One vector is turned by the same rotation once a tick. Each row is the vector after some number of ticks, and that number follows the row.
The counts run from 0 to 371.
1, 55, -20, -28, -9, -15, 7, 24, 26, 1, 4, -24, 15, -3, -2, -36, 20, 9, -31, 2, 34, 28, -41, 14, -8, -17, 20, -26, -16, 6, -22, 32, 3, -7, -29, 20, 6, 5, -23, 44, -26, -21, -39, 5, -14, 20, 0, 29 : 332
-11, -3, 10, 14, 3, 20, -8, 23, 15, 12, 7, 24, 62, -2, -2, 12, 8, 13, -35, 23, -37, -18, -24, -7, -39, 10, -23, 4, 5, -2, 27, 17, 7, -15, -19, -21, -57, 10, -33, -16, -2, -6, -9, -18, -65, 21, -36, 27 : 34
-26, 3, -1, -49, 1, -26, 18, 7, -18, 6, 12, -6, 59, 48, -19, -35, 22, -8, 3, -20, -17, 8, -32, 27, -39, -5, 26, 24, -20, 18, -8, 27, -2, 17, -8, 7, 25, -40, 11, 14, -50, -14, 6, 45, -15, 22, -27, -12 : 357
-16, -36, 40, -44, -48, 29, 0, 0, 8, -35, 0, -40, 9, -4, 20, -17, 13, 34, -4, -7, -9, -8, 15, -22, -25, -15, 13, -25, 69, 12, 6, -5, 8, -14, 5, 20, -7, -7, 22, 15, 12, 5, 24, 14, -11, 16, -37, -10 : 300
-17, 7, -49, -40, -22, -5, 12, 46, 20, 13, 15, -12, -17, -18, 17, -51, 11, 7, -15, -12, -3, 10, -18, -28, -2, -34, 11, -7, -18, -10, 4, 39, 6, -17, -36, 17, -15, -5, 2, 34, -14, -31, -47, 6, 21, 13, -13, 18 : 224
7, 27, -13, -8, -9, 21, 4, 41, 32, -18, 30, -11, 45, -4, -22, -11, 33, 24, -21, 31, -24, -28, -37, -3, -39, -16, -2, -13, 16, 27, 24, -1, -31, -35, -8, -37, -28, 3, -24, 2, -12, -13, 10, 25, -55, 12, -18, -11 : 35
-14, -5, -28, -27, -14, 24, 1, 10, 37, -17, -44, 6, 35, 8, 3, -20, 23, -9, -1, 12, 31, 21, -6, -34, 14, 39, 42, 30, 41, 13, -13, -9, 28, -22, -31, 22, 18, -31, -12, 15, -37, -1, 0, 23, -29, 7, -31, -8 : 174
1, -9, 23, -33, -8, 11, -10, 9, -25, 10, 57, -13, 4, 12, 54, 8, 4, 9, -31, 13, -15, -2, -6, -35, 21, 0, 1, -12, 28, -4, -7, 64, 6, -4, 5, 8, -6, 1, 23, 30, 10, -33, -26, 11, -24, -39, 22, -4 : 230
20, 19, 18, -22, -9, 47, -13, -15, 24, -38, 26, -25, 19, -13, 17, 14, 4, 35, -28, -18, 32, -31, -10, -31, 18, -3, 17, -37, 34, 22, 0, 24, -15, -11, 21, 13, -10, -1, 7, 37, 7, -7, -5, 14, -46, -17, 10, 10 : 10
29, -33, -29, -34, 28, 1, -44, 16, -2, 14, 6, 35, 49, -2, 19, 34, 28, 15, 37, 22, 4, -19, 1, -20, 4, -3, 14, 15, 51, -21, 46, -19, 25, 5, -4, 0, -7, 4, -20, 9, -48, 23, -33, -23, -19, -8, -22, 10 : 128
-14, -27, 41, -30, 21, -39, 4, -21, -15, 32, 20, 43, 6, 13, 16, 18, -10, -14, 14, -42, 0, 30, 5, 15, -23, 7, -18, 9, 12, 13, 12, 5, 16, 41, -15, 49, -29, -25, 17, 22, -9, -23, -16, -21, 5, 14, -31, 32 : 203
22, -2, -8, -71, 17, -27, -13, -18, -8, -1, 41, -5, -20, 8, -18, 5, -2, -18, 29, -36, 16, 29, -2, -5, 3, -10, 12, 7, 70, 4, -7, -8, 19, 24, -7, 46, 29, -6, -8, 21, 5, -14, -17, -21, 5, -17, -14, 24 : 310
20, 5, -20, -42, -17, 1, 22, 19, 16, -6, -1, -13, -39, -36, -20, -25, -23, 2, 31, -16, 37, 19, -16, 22, -11, -16, -31, -17, -3, 37, -8, -2, 1, 24, -34, 57, 28, -23, -10, 63, 4, 4, 9, -16, 20, 23, -21, 20 : 0
5, 3, 48, 7, 8, 12, 11, 9, -53, 32, 33, 1, 8, 10, 18, -6, -22, 4, -4, -19, -17, 18, -1, 18, -46, 8, -48, -41, -24, 4, 11, 22, 32, 35, -31, 15, -8, -11, 32, 10, 10, 7, -2, 1, 15, 14, -39, 34 : 51
-32, -11, 41, -4, -14, 4, 6, -21, -4, 25, 18, 34, 48, 0, 42, 17, -8, -5, -29, 2, 13, 15, 3, -3, 33, 23, -29, 1, 39, -6, -6, 44, 37, 16, -36, 36, -52, -7, 27, 2, 8, -27, -16, -7, -1, -1, 4, 19 : 185
22, 8, 43, -13, -16, 6, -2, 0, -19, 37, -7, 7, -2, 35, 9, -15, -36, -3, 28, 24, 17, -3, -7, 10, -61, -4, -18, -7, 85, -9, 10, -9, 12, -13, -33, 14, 11, -11, 15, -20, 4, 8, -13, 6, -6, -14, -41, -16 : 58
50, 25, -32, -19, 39, -25, 17, 1, -19, 7, 60, 22, 6, -19, -10, 24, -20, -6, 2, -27, -8, -12, 4, 36, 3, -15, -24, -22, -5, 14, 17, 12, 18, 38, -32, 5, -18, 0, 25, 28, -18, -5, -16, 22, 27, 14, 24, 28 : 360
-36, -22, 59, -20, -14, -21, -11, 11, -12, -47, 5, -44, 21, -28, 22, 3, 1, 53, -21, 25, 26, -14, 10, 6, -38, 9, 27, 7, 56, 18, 13, -26, -9, -3, 15, 42, -12, -10, 25, -8, 27, -2, 10, 17, 1, -32, 1, -5 : 301
20, 43, -30, 12, 1, 16, 23, -15, 10, -36, 11, -4, 64, -12, -24, 28, 16, 33, -3, 8, 35, -26, -18, -38, -30, 3, 11, 28, 3, -1, 20, -24, -7, 2, 6, -30, -3, -7, -41, 13, -34, -5, -18, 27, -47, -2, -1, 2 : 262
12, -2, 5, -19, -11, 2, -4, 22, -36, 0, -5, -14, -7, 3, 24, -19, -14, -36, -4, 47, 15, 16, -11, 15, 6, -3, -28, -23, 81, 9, -9, -13, 21, 10, -41, 40, -3, -10, 53, -20, 43, -13, 16, 14, 11, -41, -9, -15 : 76
54, 39, 8, -20, 49, 24, -10, 11, 5, 4, 0, 13, 13, 42, -18, 14, -12, -59, -23, 24, 8, -8, -9, 29, -31, 16, -12, -35, 16, 26, 1, -20, 13, 19, -32, -15, -16, 1, 3, -5, 5, -13, 13, 11, -71, -1, -9, 29 : 259
-7, -13, -24, -18, 21, -16, 1, 18, -39, 43, 39, 27, 3, -15, 7, 3, 0, -11, 16, 23, -9, 1, -28, -8, -33, -8, -38, 62, -20, 4, -1, -7, -7, 36, -11, 30, 4, -30, -20, -18, -24, -3, -44, -10, -16, -24, -30, 17 : 222
20, 39, -14, -35, -6, -2, 3, -12, 7, 10, 13, 3, 3, -34, -33, -2, -23, -10, 32, -28, 39, -10, -25, 43, -12, -16, -11, -22, 21, 21, 10, -35, -4, 7, -4, 30, 11, -2, -45, 17, 4, 18, -12, -28, 11, 31, -24, 18 : 108
-3, 26, -1, -58, -20, -18, 24, 31, 44, 17, 13, 19, -4, -16, 7, -11, 28, 34, -3, 27, 27, -19, 9, 2, -7, 1, 42, 21, -13, 0, 10, 10, -3, -13, -29, 4, -28, -4, -24, 27, -56, -21, -28, -12, -16, 14, 18, 26 : 287
21, 8, 5, -12, 39, 8, -58, 39, 28, -34, 11, -20, -8, -11, 0, 14, 13, 8, -10, 25, 57, 33, -17, -15, 3, 35, 13, -27, 47, 32, -6, -16, -20, -24, 1, 15, 15, 2, -4, 30, 15, 23, 26, 12, -43, -29, -16, -3 : 327
3, 25, 68, -16, 29, -17, -8, 17, -16, 9, 41, -7, -17, 30, 18, 0, -13, 7, -5, -23, 3, 26, 4, 45, -19, 19, -19, -47, -3, 20, 3, 24, 5, 12, -27, 22, 1, 7, 49, 36, 15, -4, 5, 36, 1, 9, -5, 15 : 50
-25, 11, 23, -28, -16, 14, 31, -18, 10, -10, 38, 14, 44, 7, 33, 5, -13, -5, -2, -10, 16, 11, -16, -5, 21, 8, -18, -24, 67, -4, 8, 28, -3, -20, -1, 2, -19, -14, 46, 4, 3, -24, -20, 53, 28, -5, -9, -46 : 274
-10, -8, -13, 1, -24, 12, 30, -1, -23, 27, 10, 17, -5, 1, 3, -19, -25, -2, -44, 6, -21, -8, -7, -34, -39, -11, -42, 31, -11, -14, 21, 23, -11, -3, -47, -10, -48, -59, 10, 7, 10, -30, -8, 23, -22, 3, -35, 25 : 160
43, -17, -60, -30, -3, 10, 9, -28, -35, 6, 9, 15, 30, 12, 8, 4, -14, 3, 55, 1, 11, 1, -9, -23, 20, -28, -13, 27, 44, -24, 7, 20, 23, 14, -14, 19, 33, -47, 1, 26, -44, 5, -49, 4, 3, -10, -24, 4 : 65
11, 32, 5, 38, -20, 25, 13, 9, 21, 15, 20, 16, 38, -49, 20, 8, -22, 30, 19, 27, 11, -24, -11, -1, -30, -7, -48, -27, 36, -16, 35, 1, 17, -10, -26, 18, -48, 20, 9, -14, 2, 15, -36, -14, 18, 4, -13, 2 : 279
2, -29, -43, -56, 20, -14, -28, -8, -22, 13, 8, 27, 20, 14, -13, 14, 18, -40, 0, -11, 11, 18, -25, -2, 39, 0, 7, 19, 46, 36, -5, 15, 1, 13, 10, 29, 20, -37, -25, 18, -29, -2, -25, 3, -41, -10, -18, 2 : 21
-24, 17, 0, -49, -18, 8, 37, 6, -19, 11, 41, 19, 20, 12, 10, -27, 5, 0, -11, -6, -35, -24, -13, 7, -33, -42, -10, 1, -19, 21, 14, 12, -51, 5, 17, -27, -25, -24, 14, 7, 8, -35, 5, 27, 2, 27, -47, 11 : 205
6, 44, -15, 7, -2, 33, 5, -4, -5, -5, 50, -25, 15, -33, -9, 2, -15, 24, 1, 4, -3, -32, -43, -22, -12, -10, -39, -31, 40, -7, 7, 15, -4, -14, 6, -3, -28, 33, -30, 8, 34, -20, -36, -9, -35, -14, -15, -1 : 324
-19, 32, 3, -31, 26, 14, -22, 30, 8, -4, -31, 15, 33, 10, 1, 8, 27, -8, -17, 40, 59, -5, -19, 3, -26, -6, 26, -10, -48, 10, -10, -17, -19, 27, -29, 7, -10, -6, -13, 2, -18, 3, 2, -1, -34, 29, -27, 61 : 106
4, -43, -22, -50, -29, -7, 9, 5, -9, 3, -15, 24, 13, 14, 16, -14, 4, -3, 2, 8, 3, 8, 17, -52, 4, 2, 27, 50, 32, -13, 6, 18, 7, -12, -30, 13, 11, -56, 13, 17, -49, -3, -22, 21, -4, -14, -1, 22 : 66
27, 10, 20, -25, 31, -21, 23, -10, -35, 20, 53, -10, -31, 23, -19, 9, -36, -6, -3, -39, 18, 23, -7, 19, -14, 18, -36, 26, -4, 23, -25, 21, -1, 41, -24, 37, 21, -34, 11, 27, 7, -21, -4, 23, -2, -28, 11, 33 : 158
29, -11, -11, -38, 38, -7, -36, 20, 2, 15, 17, 41, 27, 44, -12, 20, 10, -21, 42, 10, 4, 23, -15, 13, -10, 19, -14, -1, 54, 32, 18, -1, 0, -6, -16, -9, 18, -19, -30, 17, -10, 13, 13, -21, -46, 16, -42, -6 : 39
-39, -16, 33, -22, 2, -76, -4, 40, -22, 6, 11, -34, 21, -10, -5, -13, 23, 26, 16, 9, 21, 25, -34, 22, -52, -1, 27, 30, 0, -2, 8, -7, 30, 17, -20, 44, 11, 6, -1, -1, -31, -1, -8, 8, 14, 4, 1, -7 : 131
-6, 8, 43, 31, -4, -22, -18, 30, -56, 3, -14, -39, 14, -5, -7, 2, 12, 24, 1, 44, 49, 23, -21, 25, -36, -1, -5, 2, 28, -3, -11, -6, 28, 18, -3, 54, 20, -6, -5, 18, -1, 8, -9, -5, -20, -36, 1, 9 : 239
-16, 2, -19, -16, -30, -17, 45, -14, -8, -18, 1, 10, 67, -14, -6, -8, 17, 44, 21, -26, 12, -22, -12, -2, -21, -30, 18, 6, 10, 8, 37, -21, -5, 9, 13, 30, 14, -24, -16, 43, -15, -1, -16, -11, 15, 46, -34, 9 : 199
-4, -5, -37, 3, -13, -8, 10, -28, -1, 18, -12, 28, 32, -31, -13, 22, -10, 9, 30, -37, 34, -8, -17, 4, -22, -17, -13, 9, 35, -2, 38, -3, -4, 23, 5, 48, -2, -28, -32, 18, -32, 14, -55, -20, 17, 29, -47, 7 : 109
-15, 13, -41, -49, -11, -26, 14, 28, -3, -14, 37, -11, -17, -6, -9, -35, 19, -1, -40, 6, 1, 8, -21, -17, -20, -20, 0, 25, -24, 19, -19, 2, -48, 2, 4, 8, 8, -39, 0, 12, -14, -41, -16, 43, -19, -9, -16, 3 : 313
